In the data rows, the value 128 means zero.
Here are some rows, each followed by its group. Rows of different groups can look alike.
[ 74 129 159 177 170 113 117 111 101 129 108 170 155  85 183  76 136 128 146 185 125  64 108 171  76 109 132  97 188 111 127 189 194 108 167 174 139 176 124 127 141 152 162 145 170 166 171 137] A
[140 127 104  91 120  85 102 119 106 125 111 118  82 169 119 120 130 113  87  87 111 107 181 139 122  86  89 171 146 166 136 111 144 124 133 133 148 119 151 197 145 145 158 133 167 189  84  90] B
[114 133 137 137 134 132 132 130 133 127 133 139 132  97 145 107 129 125 146 153 130 112 112 128 116 138 146 111 143 129 148 145 156 125 166 162 147 168 152 137 162 168 177 163 163 166 179 159] C
[102 111 139 114 122 156 152 125 138 119 130 110 167  91 112 123 136 127 143 134 134 117  91 104 108 177 181  98 112 108 138 147 132 159 142 161 156 171 142 129 171 178 185 183 154 151 166 181] D
[164 144 139 129 139 125 141 134 135 141 137 128 144 139 136 121 156 134 143 137 129 118 151 130 118 127 136 130 157 148 137 161 162 142 151 169 171 166  82  76  81  81  83  83  71  83  84  98] C
[176 119 109  88 115 141  93 137 154 146 128 109  90 161  67 222 118  83  95  81 100 191 178 115 235  79  99 222 120 150  28  57  57  61  62  61  57  74  74  81  64  87  79  83  85  88  90  91] B
[121 121 110 120 128 132 112 134 132 142 142 114 112 122 117 119 133 112 121 122 114 141 123 121 118 137 154 123 131 133 133 124 128 151 143 148 157 146 166 145 159 154 167 166 165 168 168 174] C
[119 131 121 107 125 115 157 119 123 100 127 106 126 136 137 104 145 176 115 128 159 114 106 105  92 136 117 117 120 156 125 155 141 128 120 150 154 166 140 155 164 173 167 164 143 151 142 162] E
[114 125  89  72 109 101 138 108 110 105 121  87  79 195 111 119 119 152  90  80 125 123 156  98  96 101  84 144 123 185 121 117 121 125 104 113 149 128 146 206 160 164 149 156 136 168 137 158] F
[181 134 135 138 119 181 128 144 170 166 152 119 138 113 120 184 140 113 131 122 130 188 137 120 205 146 157 144 132 144 168 125  64  51  65  64  57  72  67  75  81  77  86  93  87  92  97  98] C
[ 78 135 157 211 152  92  94 131 117 148 116 218 167  84 157  71 128  97 161 211 111  73 101 204  93 126 137  92 183 107 126 170 207 106 185 175 134 160 135 118 141  85  76  87  96  86  92  95] A
[129 116  96  88  83 123  93 124 135 125 109  96  71 165  88 169 124  93  97  78  97 136 153 110 163  89 104 177 115 136 143  91 101 154 116 130 155 129 185 184 147 152 146 148 173 190 163 186] B
[113  94  74  75  75 120  68 114 122 121 107  89  65 169  82 177  93  72  97  73  93 163 157  86 182  70  90 207  94 137 126  75 105 151 125 102 141 123 191 188 143 146 142 143 156 181 161 190] B
[ 67 111 155 196 156 109  92 113 123 146 116 197 166  70 142  96 114  89 151 195 107  83  87 162  99 133 174  95 157  92 131 151 178 131 183 176 147 166 145 116 132 150 163 152 188 165 204 143] G
[137 123 101  93 121 122 174 121 130 104 127  87 112 163 123 122 127 196 114  99 155 139 120  91  94 133 106 122 109 162 130 156 113 148 120 140 166 168 153 168 182  74  76  88  90  85  90  86] F
[119 112 117 107 130 140 168 119 131  99 132 102 124 124 134 103 135 178 126 108 153 132 108 106 101 172 136 101 110 143 136 160 125 137 125 160 147 170 148 151 178 178 176 188 153 142 144 160] E
[ 57 136 165 205 132 108  68 132 112 162 106 228 140  66 140  94 114  72 141 191 100  79 114 192  99 103 142 109 184  93 131 130 199 114 191 158 131 131 139 117 128 130 158 134 214 183 229 138] H
[129 135 162 159 147 168 128 126 139 157 159 149 172  95 125 137 141 109 161 168 133 136 102 155 138 172 180 112 147 127 155 155 157 151 186 166 165  63  72  80  74  86  89  79  91  90 101  86] D
[ 87 133 153 174 126 130  89 129 131 159 131 171 151  64 115 118 120  72 134 154 103 103 116 163 140 123 159 112 145  95 136 120 150 143 195 154 143 147 169 121 140 153 163 148 189 172 209 163] H
[ 49 125 171 173 148 125 132 119 108 122 122 161 193  66 145  75 131 116 166 185 131  81  95 155  85 162 162  91 167 101 115 176 163 128 175 169 138 174 141 114 157 158 171 162 163 145 165 132] A
[147 112 101  88  94 116 101 111 130 126 112  95  94 165  92 145 101 117  97  87 115 147 160  91 139  98 105 169 122 153 124 103 126 136 131 120 166 130 165 187 153 154 154 153 153 176 162 169] B
[173 128 103  88 108 138 105 152 146 141 122  95  88 185  88 185 131  93  93  99 106 182 180 126 202  90 107 212 125 173 151  94 131  54  61  64  57  65  81  78  75  74  81  86  93  82  97  96] B
[189 156 158 165 147 148 110 153 149 169 150 172 146 120 151 134 151 107 147 158 125 134 148 196 165 138 151 143 192  22  36  65  59  66  59  63  62  71  75  81  65  89  84  89  92  96 108  95] A
[165 115  78  97  98 139  76 130 148 148 120  93  78 180  79 208 119  81  91  88  83 205 154  97 240  98 102 232 103 147 145  52  65  60  64  59  64  67  81  83  88  82  96  86  95  94  87  95] B
[167 143 175 165 177 130 179 147 124 133 142 154 172 135 212  97 176 197 172 181 186  92 154 186  87 163  38  55  18  20  30  58  60  65  77  70  62  68  75  82  75  85  82  84  81  87  96 100] G
[ 75 115 144 185 138 126 102 132 113 148 111 187 167  68 123 108 120  77 151 170 109 102  98 158 118 123 167 100 160 108 144 140 167 122 191 165 140 159 146 115 142 147 167 153 197 170 201 152] A
[221 155 131 121 135 136 173 147 151 136 147 118 112 192 161 134 160 185 130 124 170 145 187 139 130 142 144  65  25  15  20  52  54  56  58  67  59  63  73  76  78  78  83  95  75  86  95  98] F
[175 151 153 124 131 200 171 148 164 137 152 114 176 127 136 156 160 152 160 129 154 169 102 121 153 205 191 117  49  17  33  64  66  56  68  66  60  72  81  79  73  83  79  84  83  78  90  92] E
[150 110  96  86  93 114 102 127 125 112 105  91  81 198 106 153 117 111  83  70 107 146 164 102 138  80  88 187 101 163 143  95 116 149 118 117 143 114 174 205 159 158 148 148  91  89  85  92] B
[110 138 125 118 142 126 128 128 129 104 132 112 113 127 128 108 119 127 131 103 120 141 128 122 116 128 128 127 135 156 140 146 136 149 137 148 154 164 146 154 167 169 168 170 151 161 167 101] D
[157 150 147 188 173 109  98 172 135 186 135 222 137 115 169 117 138 104 151 176 123  86 190 223 129 112 137 143  33  27  40  53  50  54  61  68  57  72  75  85  79  86  74  82  78  84  87 101] H
[ 84 127 157 189 145 105  94 141 118 151 127 191 152  74 160  97 131 109 155 184 117  84 126 188  93 123 137 103 176 120 135 152 193 114 169 191 152 158 148 124 146 138 156  85  96  77  94 101] A
[111 120 140 130 139 121 145 130 110 121 150 136 151 108 150  87 135 138 140 140 126  92 100 138 106 135 136 106 142 124 125 159 156 138 147 161 156 169 143 143 162 173 175 162 164 165 164 148] G
[125 129 140 119 140 133 144 136 132 118 125 107 154 111 127 117 132 146 139 131 136 116  91 105  97 165 140  97 115 134 135 164 130 144 145 161 149 170 144 144 174 170 173 189 143 163 165 167] E
[ 96 154 203 251 169  96 105 156 119 162 128 255 183  71 176  90 152 104 173 255 135  75 117 226 107 130 163  59  44  20  43  58  58  51  57  79  55  77  61  83  78  84  67  98  88  91  92  96] H
[ 92 132 184 226 165 112 111 146 129 154 132 219 190  73 166  87 125 101 180 219 130  85 115 199  96 146 179  91 189 118 141 181 201  44  59  68  63  81  71  82  76  78  84  76  92  82  90  98] A
[ 95 112 125 110 125 157 168 125 125 120 145 104 152 107 114 117 116 152 127 117 141 149  71  96 104 202 161  95 109 107 134 163 106 168 127 160 141 184 141 129 181 180 178 195 137 139 136 182] D
[153 136 144 119 140 164 156 141 136 138 147 118 162 115 129 145 143 136 142 127 134 147  99 122 133 181 159 109 121 136 150 149 136 167 151 164 161  71  72  83  77  71  88  81  87  88  97  90] E
[137 134 112 115 129 110 151 124 118 102 118 110 117 138 153 104 125 178 128 113 156  87 138 127  87 115  98 113 128 170 124 155 158 114 135 149 140 164 133 166 168 167 165 162 140 175 161 135] F
[162 118 114 103  99 144  94 137 158 153 138 109 107 138 100 202 115  89 109  95 113 165 154 109 187 112 115 180 127 136 144  88 121 179 140 132 172 132 190  80  83  81  80  80  88  88  86  91] B
[100 116 144 162 125 147 104 125 143 138 132 155 165  82 118 130 126  86 133 144 108 116  88 130 144 143 163 104 147 104 135 132 145 154 173 165 145 150 156 121 145 150 165 170 192 171 189 167] D
[158 141 165 155 147 184 143 135 155 158 157 142 184  99 136 149 129 120 148 156 135 179  91 138 151 187 192 111 143 116 175 149  49  45  65  66  61  69  67  81  77  82  87  88  92  87  85  94] E
[125 146 152 142 169 112 169 136 124 116 138 134 160 110 173  91 143 167 160 147 168  81 128 146  82 151 138  97 157 156 144 210 173 124 161  63  56  67  75  81  71  77  88  78  82  84 106  92] G
[115 111  89  95  90 122  66 109 122 116 110  92  67 160  72 173 107  76  81  75  99 148 171  86 174  73  83 200  92 144 121 105 107 147 119 107 150 110 184 196 131 134 145 138 171 185 145 175] B
[126 119 122 112 124 157 130 120 125 120 118 105 128 124 113 131 125 110 118 106 127 161 115  96 150 142 135 125 115 137 141 127 121 166 141 130 159 157 178 149 173 172 166 177 156 151 162 185] E
[120 144 125 139 136 124 131 141 122 131 114 152 131 111 147  92 136 130 148 136 132  84 128 166  85 107 119 115 161 134 138 158 173 129 166 169 151 160 134 144 154 147 159 141 173 169 172 134] G
[111 112 103  94 106 172 128 105 139 103 144  85 111 117  91 148 126 130 103  83 115 186  88  86 138 169 139 113  95 118 139 118 103 182 131 131 143 165 163 144 182 181 171 191 144 155 139 228] E
[125 125  88  80  68  84  88 101 115 109  90  89  76 195  96 128 105 106  83  81 101 130 181  80 124  78  86 193 107 167 135 104 114 125 108 114 143 121 156 214 148 143 141 137 151 180 146 158] B
[121 129  98 103 125 116 163 117 124 102 123  98 116 148 129 119 120 186 119 112 152 132 113 105 104 135 119 102 111 154 135 176 130 138 130 158 157 160 144 156 177 170 174 180 149 158 138 157] F
[103 132 157 165 160 120 141 138 111 114 124 162 176  87 162  82 134 133 156 185 138  84  89 164 100 133 156  92 154 125 135 184 174 136 165 193 157 183 131 128 162 160  80  84  87  96  89 102] G
[137 125  96  82  97  93 124 107 116 112 101  94  90 199  99 126 121 149  89  82 133 104 175 104 114  84  82 153 121 178 131 106 125 125 119 127 154 136 146 204 156 153 150 146 143 178 145 145] F
[ 88  98 124 124 108 171 175 109 121 129 136  96 168  95 126 116 126 130 138 124 135 166  61  99 126 223 177  90 104 112 127 160 121 184 139 154 147 192 159 122 179 184 182 206 143  86 104  89] D
[134 120 107 110 102 153 123 120 133 124 131 103 109 130  92 163 119 104  99  93 113 163 129  98 162 139 134 132 104 138 146 112 120 176 130 129 158 146 172 154 157 164 166 173 159 167 144 206] F
[ 71 137 157 175 159  93 121 125  93 125 120 174 165  73 167  72 130 132 169 188 126  67 117 165  69 115 144  93 177 124 127 180 193 112 166 179 132 163 118 123 146 144 149 159 175 172 187  98] G
[131 118 105  89  99 130 107 122 128 110 120 103 104 145  94 155  99  86 102  91 108 170 146 106 157 104 105 169 108 138 138 103 113 154 142 125 148 125 184 176 151 160 143 147 152 179 150 191] B
[113 137 137 144 127  91  85 135 113 155 119 157 119 101 132 119 127  82 132 133 115  94 126 168 128 113 129 127 177 134 139 125 161 138 167 145 158 145 160 146 126 152 149 135 196 192 199 144] H
[106 107 116 117 109 151 140 129 140 110 142 102 121 120 119 131 114 124 125 102 131 159  92  88 118 160 129 109 102 119 135 132 121 182 143 134 145 169 151 136 175 173 174 179 157 152 157 197] E
[134 120  89  86 123 101 167 109 112  92 110  91 109 174 118 106 129 194 114  94 151 123 125  84  93 126 102 115 126 175 139 136 130 124 113 134 147 155 139 182 174 167 152 175 141 165 136 160] F
[161 133 135 118 119 168 151 134 154 133 143 114 126 123 124 156 143 127 136 108 136 196 111 110 157 183 152 118 118 118 152 141 119 199 144 151 173  67  76  77  81  76  87  87  80  90  95  90] E
[179 139 130 111 131 130 155 134 138 129 139 120 124 146 155 128 142 150 139 119 147 135 137 123 121 139 123 127 137 171 159 147 131 148 156 156 172  62  61  83  82  73  83  91  91  89  84  93] C
[140 131 113  91 107  98 121 120 121 107 124  95  86 168 109 126 124 135 111 102 134 134 155 120 115 106  86 146 121 157 138 122 127 133 129 137 158 145 154 184 152 158 148 143 160 188 156  92] F
[ 73 127 142 144 164 110 143 130 106 104 124 141 163  88 177  82 126 157 149 172 151  72 100 152  66 140 125  93 159 138 124 214 176 126 149 183 137 176 117 134 152 169 173 155 150 146 165 133] G
[134 113  80  80  81 117  86 110 138 117 113  81  81 172  71 178 109  95  85  74  88 181 152  85 183  62  88 206 103 143 133  79 100 169 125 106 157 121 199 197  77  88  86  78  85  85  92  88] B
[ 91 111 125 123 128 162 161 126 141 104 135 105 159  90 118 117 132 143 132 121 124 149  69 101 105 189 175  96 105 105 132 151 118 175 146 160 151 181 150 130 174 179 180 183 150 141 144 190] D
[133 145 165 183 180 121 141 149 146 147 144 183 180  96 175 107 155 134 179 194 137 102 128 179 119 146 168 107 193 140 152 179  59  55  67  72  61  68  78  84  75  77  90  91  89  87  93  97] G
[174 119  74  69  93 152  87 120 154 137 130  98  78 157  84 235 120  78  88  83 107 241 149  79 241  93 110 210  96 134 139  89 101 195  58  55  57  78  76  79  84  80  84  95  77  85  93  94] B
[122 117 104 107 114 156 127 131 133 136 129 100 117 104  88 157 110  99 114  95 122 169  85  94 153 138 137 119 104 112 146 127 120 184 143 132 146 144 173 141 164 165 169 166 167 159 163 213] C
[119 133 110  93 137 120 157 119 112 100 117  96 108 157 142  97 131 193 130 115 157  95 135 116  87 119 116 117 137 169 133 157 141 127 117 154 150 148 138 174 167 168 160 163 144 155 144 145] F
[136 127  98  94 111  95 141 115 109 102 107  97  94 174 125  99 133 155 108  93 141 113 166 100  98 100 105 134 117 169 115 129 135 120 124 130 149 147 145 193 170 152 155 155 136 163 153 154] F
[126 119  91  85  83  94  68 121 119 115  92  98  61 173  85 170 112  95  82  83  90 133 160 102 164  82  82 204 111 149 134  88 107 147 114 101 145 117 173 205 138 135 127 135 161 194 166 179] B
[ 98 118 146 159 133 156 135 128 126 138 139 132 172  78 129 100 129 100 142 159 127 106  82 134 120 164 168  95 123 100 146 157 144 150 171 153 148 168 152 121 160 168 170 171 171 155 171 165] D
[140 130 114  88 113 130 151 108 123  98 132  87 102 174 110 118 111 177 100  93 143 144 143  78 103 124 105 129  99 172 129 127 117 145 110 130 164 160 146 177 178 172 158  89  89  98  88  93] F
[ 75 129 153 168 147  96 117 139  99 121 121 160 160  82 160  79 131 133 158 178 119  63 104 155  80 134 145  94 178 121 133 182 172 107 154 186 150 172 131 125 145 159 169 151 170 154 175 135] G
[132 128 103  88 105 115 108 132 116 115 118  94  69 155 106 133 119 111 104  91 124 127 167 104 120  84  92 161 127 147 142  99 134 136 124 125 160 123 158 191 154 155 155 146 151 182 156 161] B
[120 125  80  87  77 118  98 107 111 109 108  84  70 176  85 161 101  99  80  75  98 145 162  95 139  77  80 191 103 168 121  98 112 138 124 108 142 118 176 203 140 151 139 149 154 179 152 174] B
[ 94 131 169 157 151 106 109 127 118 150 134 163 148  88 141  90 135 111 150 168 122  79 112 159 106 128 151 103 174 120 141 155 167 122 170 174 144 171 143 126 146 162 171 152 177 162 187 142] G
[ 99 138 148 169 135 114  84 136 116 142 113 189 122  98 137 112 129  86 135 152 121  71 134 189 109  91 123 122 181 123 139 121 179 123 189 159 139 130 135 133 119 138 160 139 203 185 222 131] H
[156 130 126 114 125 125 142 137 127 122 130 113 111 149 124 124 146 145 127 112 126 129 139 126 115 113 128 127 131 165 144 143 141 143 136 152 154 153 154 169 163  87  87  77  91  97 101  92] C
[114 114 119 110 106 157 125 130 157 134 133 111 111 105 120 157 122 102 121 107 117 177  99  95 148 138 147 125 119 122 147 114 122 171 140 134 157 154 171 137 169 165 179 182 160 164 163 205] E
[ 74 121 159 173 156 146 126 119 125 134 123 148 190  75 139  86 127 109 158 170 136 103  93 132 100 163 176  91 137 102 143 178 146 138 174 168 143 186 134 111 153 166 166 176 176 154 176 161] D
[125 122 109 113 118 137 168 119 115 106 126 106 137 137 130 121 137 161 131 106 141 127 116 101 113 150 134 108 113 137 131 153 127 149 124 154 143 173 142 148 185 177 173 182 152 156 134 166] E
[117 125 112 112 108 163 128 131 139 139 135 104 134  93 107 135 115  98 121 112 115 169  90 100 157 155 160 110 106 119 138 121 110 193 152 133 148 152 172 138 169 172 171 191 171 167 165 206] D
[ 98 125 113 134 114 146  87 124 138 143 117 133 121  82 100 165 133  69 112 120  93 141 113 118 194 115 146 132 128 107 138  94 118 167 162 135 145 139 184 134 147 141 162 163 190 166 203 199] C
[ 52 117 161 190 153 115 122 104 100 123 118 175 201  75 145  80 132 107 160 192 125  75  88 159  70 159 165  82 160 104 120 198 171 123 179 174 142 192 139 115 145 155 173 160 169 152 177 137] A
[111 134 191 220 170 119  96 152 130 170 137 237 176  83 173 116 138  86 158 211 123  72 140 214 118 130 162 109 202 118 149  58  71  55  47  69  56  71  76  77  78  76  70  87  85  86  94  89] A
[131 131 108  89 109 114 147 123 113 105 126  91  92 179 119 106 136 172 128 103 152 111 145 104 101 111  96 136 130 171 135 132 118 124 130 137 154 143 134 186 159 158 152 160 147 170 138 101] F
[ 68 119 176 255 146 129  53 143 132 209 123 255 161  59 106 130 110  48 145 192  72  98 104 199 190 122 181 112 182  82 138 105 164  46  57  71  62  77  79  83  76  80  88  83  85  90  82  87] H
[153 127 101  87  93 122  92 125 145 133 128  94  75 175  82 202 115  96  96  74 102 195 177  93 218  87  93 216 114 155 155  95 122 171 117 114 162 123  69  76  72  86  91  85  97  92  84  91] B
[122 107 111 101 100 160 129 117 140 118 137 104 126 111 110 155 114 109 112  98 108 178 119  86 164 141 131 120 104 135 136 115 113 169 135 137 151 152 177 151 170 178 169 185 157 159 167 196] C
[129 112 107  92 112 147 129 114 131 113 124  93 107 158  95 140 125 139  98  95 127 156 126  82 137 120 107 139 109 150 143 118 107 157 117 127 153 143 159 171 177 178 163 168 150 163 148 192] F
Which 2 groups are nearest to each row below, nearest first, going by the average distance to the group's rows?
[119 131 121 125 125 144 128 131 134 136 140 111 138 104 120 129 136 111 121 124 128 136 105 123 124 154 143 105 122 108 134 124 129 166 148 140 147 167 171 136 174 166 183 181 165 165 172 185] D E
[112 140 150 178 136 128 107 146 136 175 134 189 124  85 120 133 128  76 149 165 102 120 115 167 145 118 168 124 183 113 143 130 171 149 204 151 164 147 170 125  78  87  80  85  89  90 101 100] A C
[125 148 151 165 150 109  92 147 116 162 129 185 141  88 151 113 138  83 143 164 108 107 122 171 126 118 143 124 176 120 148 130 181 128 185 156 156 144 162 134 133 142 149  90  94  86  95  94] A G
[127 135 163 146 151 130 162 133 127 133 140 141 167 111 167  98 143 149 156 156 160  97 110 148 107 162 154 100 162 130 155 190 175 125 163 194 152  74  83  81  70  81  89  82  77  86  93  91] G A
[194 130 126 120 130 196 144 144 180 142 152 104 129 122 114 181 138 121 134 119 145 218 118 111 175 168 157 136 119 131 165  46  49  61  63  56  59  75  64  81  82  80  83  86  87  89  91  99] C E
[156 143 138 129 131 127 106 159 138 132 133 138 132 123 148 121 130 120 137 128 126 112 146 144 130 124 131 130 163 143 133 149 161 138 156 158 168 152 158 153 150  90  90  93  90  92  95  97] C F
[117 123 162 187 165 112  96 146 129 157 127 207 137  89 148 115 139  85 168 184 116  88 133 211 114 103 140 125 197 108 148 136 205 120 182 168 156  72  74  82  72  81  78  85  84  90  92  82] A G
[186 154 113  96 137 130 157 138 124 124 139 107  98 204 142 128 142 197 137 108 168 107 184 118 106 123 105 151 138 201  42  62  43  58  67  73  65  77  80  87  75  82  92  83  79  87  99  94] F B
[119 130 110 103 115 136 149 134 136 111 135  99  98 125 112 149 125 130 103 104 127 145 126  95 144 134 129 132 103 147 134 138 117 156 137 127 154 162 158 161 172 168 169 172 155 164 160 181] F E
Which 3 other groups have their centres nearest to the centre of group C, nearest first?
E D F
Which 2 groups are nearest to each row below, nearest first, going by the distance to the group's nearest row?
[130 137 145 112 133 121 128 130 143 125 120 117 116 130 132 121 119 134 131 112 129 115 136 138 114 125 117 122 137 153 143 132 149 134 145 154 160 162 150 161 160 169 161 161 162  88  96  91] D E
[130 118 100 104 120 122 134 115 126 112 136  93 106 149 115 144 129 138 112  99 133 137 134 101 122 117 113 140 119 150 129 135 127 146 133 120 158 149 164 170 171 169 162 157 169  92  93  99] F D
[133 135 155 153 169 117 154 135 126 122 137 139 153 111 168 113 147 171 164 161 161 101 130 148  81 154 148 108 179 153 124 199 178 127 153  60  66  77  79  81  84  74  88  81  85  88  96  88] G C
[137 112 120  99 113 130 136 124 116 115 115 107  96 143 117 133 121 140 111 101 130 145 153 110 110 108 118 135 115 162 135 130 136 132 127 150 157 153 148 171 158 168 167 175 155 167 150 160] F B
Group B spreads out most along one direction. Which 3 other groups' directions of most spread are closest to that one, closest first?
E A C
Which 3 groups are nearest to each row below, nearest first, going by the distance to the centre of the group?
[133 127 128 118 116 202 156 131 162 122 147 100 143 112 123 180 127 124 126 107 128 200  91 105 173 198 167 117  97 135 135 129 124 208 168 155  52  73  67  84  80  80  79  81  93  89  91  91] E C D
[169 129 161 152 139 181 167 156 160 151 152 123 203  98 150 133 149 139 173 150 145 174  88 117 133 212 182 102 130 126 160  51  66  60  59  57  53  76  75  83  83  81  82  83  86  84  88  93] E C A
[ 86 138 183 197 198 107 166 131 115 122 115 184 219  87 199  72 152 175 200 229 154  74 116 186  80 173 169  84 201  16  31  56  54  64  62  78  64  72  79  83  74  70  85  79  74  91  93  97] A H G
[ 61 118 146 148 155  85 155 119  94 100 115 139 172  94 182  61 139 180 167 166 137  66  89 147  74 153 136  84 158 131 129 237 167 109 142 201 135 185 116 125 153 159 155 157 158 148 150 132] G A D
[ 67 124 159 195 154 106 100 127 116 142 114 204 162  73 150  91 123  96 147 200 112  72 101 176  92 123 147  96 186 113 120 150 190 118 167 167 146 151 134 120 140 151 148 141 195 176 202 130] A G H
[125 112  93  90  80 115  86 121 137 116 115  96  66 149  77 181  88  72  74  79  88 162 158  91 187  80  88 187  99 129 133  93 115 157 127 106 157 119 182 182 141 143 150 146 163 179 164 202] B F C
[146 110  91  72  76 100  78 119 127 116 103  96  57 206  76 193  93  90  78  76  93 170 198  87 188  71  89 253 111 169 120  87 110 156 116  66  67  69  73  85  75  79  79  79  89  90  94  91] B C F
Which 3 other groups have their centres nearest to the centre of group G, nearest first?
A H D
Which 3 other groups have their centres nearest to the centre of group H, nearest first?
A G C
Group E spreads out most along one direction. Which 3 other groups' directions of most spread are closest to that one, closest first?
B F A
Which 3 groups are nearest to each row below, nearest first, going by the average distance to the group's rows?
[149 133 147 150 147 167 172 132 146 144 156 133 180 105 139 134 140 149 175 150 150 169  95 117 130 210 200 105 137 125 162 167 139  60  64  64  57  82  73  85  78  84  80  85  89  94  87  90] E C G
[173 146 113 102 123 106 133 137 139 119 144 120 102 178 127 133 146 145 107  98 134 128 184 113 129  97 104 158 140 183 141 126 136 143 133 133 178 139  66  75  77  81  79  91  86  99  93  96] C F B
[ 99 134 149 149 137 108 131 127 120 125 125 135 134  95 164  93 125 136 164 147 142  86 113 151  82 134 135 101 155 132 130 175 183 119 155 162 147 174 129 138 148 156 171 156 164 172 176 143] G D A
[138 148 151 152 164 135 161 136 118 129 148 142 174 114 176 119 151 161 161 155 155 103 133 149 110 156 158 101 158 148 139 182 168  60  63  58  63  75  79  78  75  80  79  85  85  88  93  95] G A C
[125 124 133 119 131 148 153 125 132 124 135 108 151 106 117 117 136 135 127 122 132 151  92 121 120 172 151 105 125 114 138 145 127 161 147 151 166 172 152 137 172 182 184 180  96  88  98  94] D E C
[ 71 100 117 122 114 155 182 101 123 103 128  96 174  91 129 103 135 165 132 125 138 128  62  89 100 223 177  81  98  99 128 167 115 150 127 160 150 205 132 124 175 179 184 198 140 131 138 174] D E F
[185 129 112  96 116 125 173 134 133 109 125  95 100 179 112 149 137 176 103  91 154 156 147 106 113 134 106 144 110 171 157 150 129 148  59  73  55  65  72  80  78  87  90  78  89  87  94  91] F C B
Which 3 other groups have their centres nearest to the centre of group D, nearest first?
E C G
Which 3 groups are nearest to each row below, nearest first, going by the distance to the group's nearest row?
[159 121  95  80  96 109  80 109 127 133 118  88  81 181  83 166 108  81  94  86  96 166 193  96 178  84  85 228 109 149 146  87 114 148 131 106 159 105 189  82  72  77  72  96  78  87 101  94] B C F
Which 3 other groups have their centres nearest to the centre of group A, nearest first?
G H D
Which 2 groups are nearest to each row below, nearest first, going by the distance to the centre of the group?
[127 108  77  89  83 104  75 119 133 122 112  92  62 144  71 173  99  87  83  81  81 166 156  83 201  78  79 221 107 136 123  82  98 142 123  89 144 102 192 195 135 143 141 132 162  85  92  91] B F
[131 129 124 124 145 119 132 129 123 117 137 121 118 123 138 108 126 131 129 131 122  98 131 140 113 127 133 121 134 147 144 148 145 138 147 153 150 144 150 153 159 161 160 172 166 171 159 166] C D
[153 157 179 177 183 130 166 146 117 132 139 168 198 102 203  95 160 162 184 189 165 107 126 171  89 163 163  95 189  21  42  60  60  62  63  55  58  72  74  78  75  73  93  86  74  89  98  95] A H
